In the rows, zero is written as 128.
Each named move below is a turn or a mirror, shown by a few rows before and after it. Which moves, in which order, take the first row of each later pair to the second? The first pair is answered.
move Tomog:
[157  91 133 151 116 103 147 167 173 155 131 130] |-> [185 132 137  91 131 127 102 155 146 117 161 152]
[136 159 133 109 131 134 106 118 117 128 137 127] |-> [116 130 133 153 120 115 139 125 134 152 114 112]
[130  98 155 181  90 128 127 124 142 137 120 120] |-> [156 136 157 121 102 150  86 116 119 103 147 143]
move sezit:
[101 160 124 107 131 139 152 149 124 177 153  99] |-> [104 145 115 116 131 138 106 115  80 155 152  86]
[ 40 135 122 171 135 143 161 135 100 180 110 102] |-> [131 160 117  91 144 156  55 103  65  88 146 127]
[125 112 112 151 117 107 158 140 150 126 140 109] |-> [142 108 106 144 117 108 113 114 122 102 145 107]
move Ruf:
[100 113 111 138 134 111 124  97 107 125 134 103] |-> [ 90 116 112 141 133 114 135 103 112 134 133 102]
[104 142 143 129 131 136 121 122  94 129 140 113] |-> [105 142 144 129 131 138 119 122  93 130 138 113]
[ 96 143 125 142 117 110 148 145 137 144 119 124] |-> [136 129 116 132 114 103  95 121 116 102 124 122]
[ 76 144 136 147 120 142 162 113 100 187 120 109] |-> [136 120 125 135 113 131  80  74  67 123 127 107]
move Durol:
[174 129 140 121 131 116 116 117 143 116 111 151] |-> [119 163 148 114 144 140 142 126 134 153 117 155]
[144 106 121 153 121 112 124 123 115 135 123 110] |-> [144 122 130 140 123 114 152 146 143 147 128 123]
[126 146 131  96 129 163 100 118 122  98 159 149] |-> [136 147 132  95 129 160 104 123 129  97 159 150]
[ 87 124 115 148 144 144 166 129 116 168 115 125] |-> [142  79 105 163 130 117 118 108 111 121 107 114]

Between the rows of a pair lie two moves.
[169 134 132 129 124 129 107 117 154 111 124 142] |-> [105 129 133 166 128 135 133 114 140 153 110 124] | sezit, Durol
[128 169 130 104 134 152  89  99  84 111 137 139] |-> [157 126 124 133 119 126  74  89  93  92 122 125] | Ruf, Durol
[137 117 127 134 125 118 154 139 156 130 116 120] |-> [133 102 120 147 125 116 124 117 129 120 112 111] | Durol, Durol
[129 109 131 189 166  75  96 126  85 152 117 106] |-> [186 112 139 160 155  60 126 165 149 134 124 125] | Durol, Ruf
[ 85 152 125 154 121 139 139 106  87 163  91 113] |-> [107 194 134  98 129 154 150 131 109 153 114 142] | sezit, Ruf
[144 148 126  91 132 135  43  93  66  92 144 136] |-> [148  76 133 181 101  76 163 158 178 151  96 112] | Tomog, Durol
[123 108 116 153 122 127 192 163 128 160 104 152] |-> [181 116 118 118 118 122 168 168 144 120 120 168] | sezit, Durol
[ 77 139 118 145 152 124  90  84  71 144 123 131] |-> [ 60 158 129 145 153 122 165 132 126 184 121 143] | sezit, sezit
[ 95 155 117 112 137 163  82  91  58 116 159 127] |-> [ 87 186 127  88 142 174 116 117  84 134 171 142] | Ruf, sezit
[149 139 147 119 115 125 110  80 106 119 135 105] |-> [153 136 154 126 108 113 164 116 160 140 127 110] | Durol, Tomog
[ 98 117 129 145 108 131 141 121 121 141 104 123] |-> [125 106 133 147 102 118 140 125 137 126 104 124] | Durol, Ruf
[134  79 120 163 123 105 109 117 116 132 110 121] |-> [ 85 113 124 156 136 127 139 128 113 170 116 127] | Durol, Durol
[ 85 152 130 120 137 147 123 118 105 147 144 134] |-> [111 157 129 103 138 147 110 116 104 129 150 139] | sezit, Ruf
[157 114 106 128 115  84 177 151 166 143 109 132] |-> [194 114 103 106 114  86 128 130 146 104 118 135] | Ruf, Tomog
[116 148 118 116 139 159 102  97  86 110 136 123] |-> [154  95 120 158 112 114 155 137 162 117 110 115] | Durol, Tomog
[134 116 150 136 102 119 172 155 169 132 126 133] |-> [148 150 154  91 111 139 143 150 155 111 148 150] | Tomog, Ruf
[135 142 130 132 109 110 151 137 195 145 108 109] |-> [147 110 120 154 104 101 100 100 157 118 101  93] | Durol, Durol
[139 135 139 121 116 122 121 133 150 129 143 141] |-> [121 139 135 124 122 131 103 117 121 130 142 137] | Durol, Ruf
[ 96 119 151 142 125 141 113 113 119 174  89 113] |-> [122 115 145 130 125 142  78  97 104 146  97 114] | Ruf, Tomog
[153 130 135 143 152 109 118 127 130 134  80  98] |-> [154 167 141 106 163 128 122 138 134 131  96 117] | Durol, Tomog
[143 110 112 166 104 150  82 117 122 137 115 116] |-> [174 123 120 139 100 145 111 150 167 131 123 135] | Durol, Ruf
[110 115 130 151 116 118 141  90 114 157 121 115] |-> [170 133 134  99 117 119 123 102 134 117 142 140] | Tomog, Durol
[162  76 102 142 101 125  59  89 118  96 108 100] |-> [ 47 148 113 131 132 174 117 103  94 174 120 106] | Durol, Durol
[104 136 127 128 125 142 101 102 102 142 143 106] |-> [127 162 133  93 127 148 110 120 122 134 157 125] | Ruf, sezit
[ 77 151 128 133 117 142 150 135 111 162 125 116] |-> [ 90 167 128 103 125 151 122 126  92 144 138 125] | Tomog, sezit
[148  66 127 141 133 101  80 106 100  91 118 124] |-> [184 102 140  90 132 105 122 154 161  89 137 156] | Durol, Ruf
[102 182 129  88 144 154 117 135 118 123 141 149] |-> [160 162 128  85 132 131 112 148 150  97 139 153] | Durol, Durol
[107 154 108 133 152 145 129 125 115 142 139 137] |-> [104 138 106 155 147 137 141 129 123 151 128 130] | sezit, Tomog
[157 144 146 118 134 137 124 136 145 102 128 134] |-> [149 114 137 151 130 126 110 117 127 107 114 117] | sezit, Ruf
[ 96 129 124 139 132 130 114 102 113 140 112 115] |-> [102 145 134 126 130 131 149 129 150 151 114 128] | sezit, sezit
[120 118 119 151 114 105 119 118 101 107  94 120] |-> [105 171 131 106 129 131 144 139 111 119 114 145] | sezit, Durol
[130 121 153 133 109 119 179 154 150  97 137 133] |-> [125 121 143 131 117 132 114 110  91  72 143 126] | sezit, Tomog
[114 165 148 121 182 173 138 148 104 106 115 169] |-> [164 145 147 115 169 149 133 160 135  80 113 174] | Durol, Durol
[154  94 118 147 130 115  97  98 106 101 123 120] |-> [142 115 120 127 138 131  86  92  88 101 133 126] | Ruf, sezit
[176  65 111 163 118  95  85  89 134 104 120  95] |-> [165  92 113 137 132 119  57  74  98  94 136 102] | Ruf, sezit
[ 91 130 130 128 135 142 111 115 134 131 140 120] |-> [ 92 120 127 140 130 135 110 114 135 131 134 117] | Ruf, Tomog
[ 91 161 140 114 145 160 128 133 110 139 132 127] |-> [153 150 145  98 132 138 141 160 162 116 133 139] | Durol, Durol
[ 83 124 144 156 118 123 165 141 146 171 106 111] |-> [141 130 134 109 122 134  67 100  91  99 128 121] | Durol, Tomog
[167 154 137  65 147 139 103 115 126  90 132 151] |-> [121 179 142  65 157 154 144 132 134 131 133 154] | sezit, Tomog
[ 81 199 141  84 159 155 112 130  87 136 162 142] |-> [ 63 177 146 126 146 136 182 166 138 178 142 133] | Durol, Ruf
[103 141 148 142 107 125 144 126 162 168 127 153] |-> [152 146 147 105 106 124  95 112 145 123 145 166] | Durol, sezit
[119 139 140 134 104 132 106 130 117 112 134 143] |-> [106 132 138 148 102 131 119 132 117 126 125 139] | sezit, sezit
[120 179 108  68 162 126 115  88 110  82 164 162] |-> [137  77  91 164 134  71 111  70 119  78 121 117] | Tomog, Ruf
[189 107 127 145 104 102  88  72  72  82 157 109] |-> [226 126 140 113  99  93 152 133 156  90 164 137] | Tomog, sezit
[169 137 117  98 136 147 133 168 155 128 148 137] |-> [118 145 110 110 152 168  98 127  89 133 149 122] | Durol, Ruf
[124 125 136 135 124 147 114 103 101  92 131 100] |-> [ 99 157 143 118 134 161 154 125 123 118 134 113] | Durol, Durol
[ 90 145 150 106 140 149 109 142 120 127 131 103] |-> [123  98 143 136 126 121  96 133 129 109 114  88] | Tomog, Durol
[140 137 136 121 152 133 165 154 140 146 113 145] |-> [150 148 133  99 158 144 124 131 107 122 125 150] | Durol, sezit
[ 98 135 126 128 137 150 132 123 105 144 145 119] |-> [164 118 126 114 126 129 118 133 137 108 148 126] | Ruf, Durol
[108 125 114 128 142 149  76 103 109 118 121 141] |-> [146  97 122 141 126 116 127 142 180 121 110 143] | Durol, Tomog
[118 152 139  90 135 135 149 148 166 164 137 133] |-> [ 97 137 127 111 141 141  87  95  95 150 133 113] | sezit, Tomog
[168 128 135 101 120 115 129 124 141 103 138 147] |-> [134 149 134  91 133 137 113 107 103 111 143 147] | Durol, Ruf
[191 102 116 177 134 104  97 133 125 120 107 108] |-> [178 182 127  98 154 147  96 144 115 120 140 143] | Ruf, Tomog
[ 98 175 121  79 130 132 153 147 136 134 130 143] |-> [118 170 123  73 126 127 151 153 147 125 131 148] | Durol, sezit
[116 113 119 142 126 128 154 129 145 111 114 124] |-> [118 105 120 145 126 126 147 122 137 106 113 123] | Durol, Durol
[189  88 111 119 118  78  89 132 129  79 107 138] |-> [123  98 124 151 120  82 180 172 168 153  85 132] | Tomog, Ruf
[160 143 124  73 142 132  80 106 101 103 146 143] |-> [123 169 139  71 147 139 159 151 151 152 145 152] | sezit, Tomog
[130 147 123 109 162 142 101 118 129  98 103 125] |-> [145 138 123 112 159 133 102 121 142  91 102 125] | sezit, Ruf
[138 118 138 133 128 111 120 136 142 109 139 143] |-> [129 134 142 122 134 119 128 141 146 114 145 151] | Ruf, Tomog
[134 163 133  80 149 133 123 139 136 128 149 135] |-> [134  94 118 151 134 102 100 108 118 122 116 100] | sezit, Durol
[ 98 137 134 147 111 118 115 121 139 131 122 116] |-> [130 132 137 136 107 109 103 126 154 113 125 121] | Durol, sezit
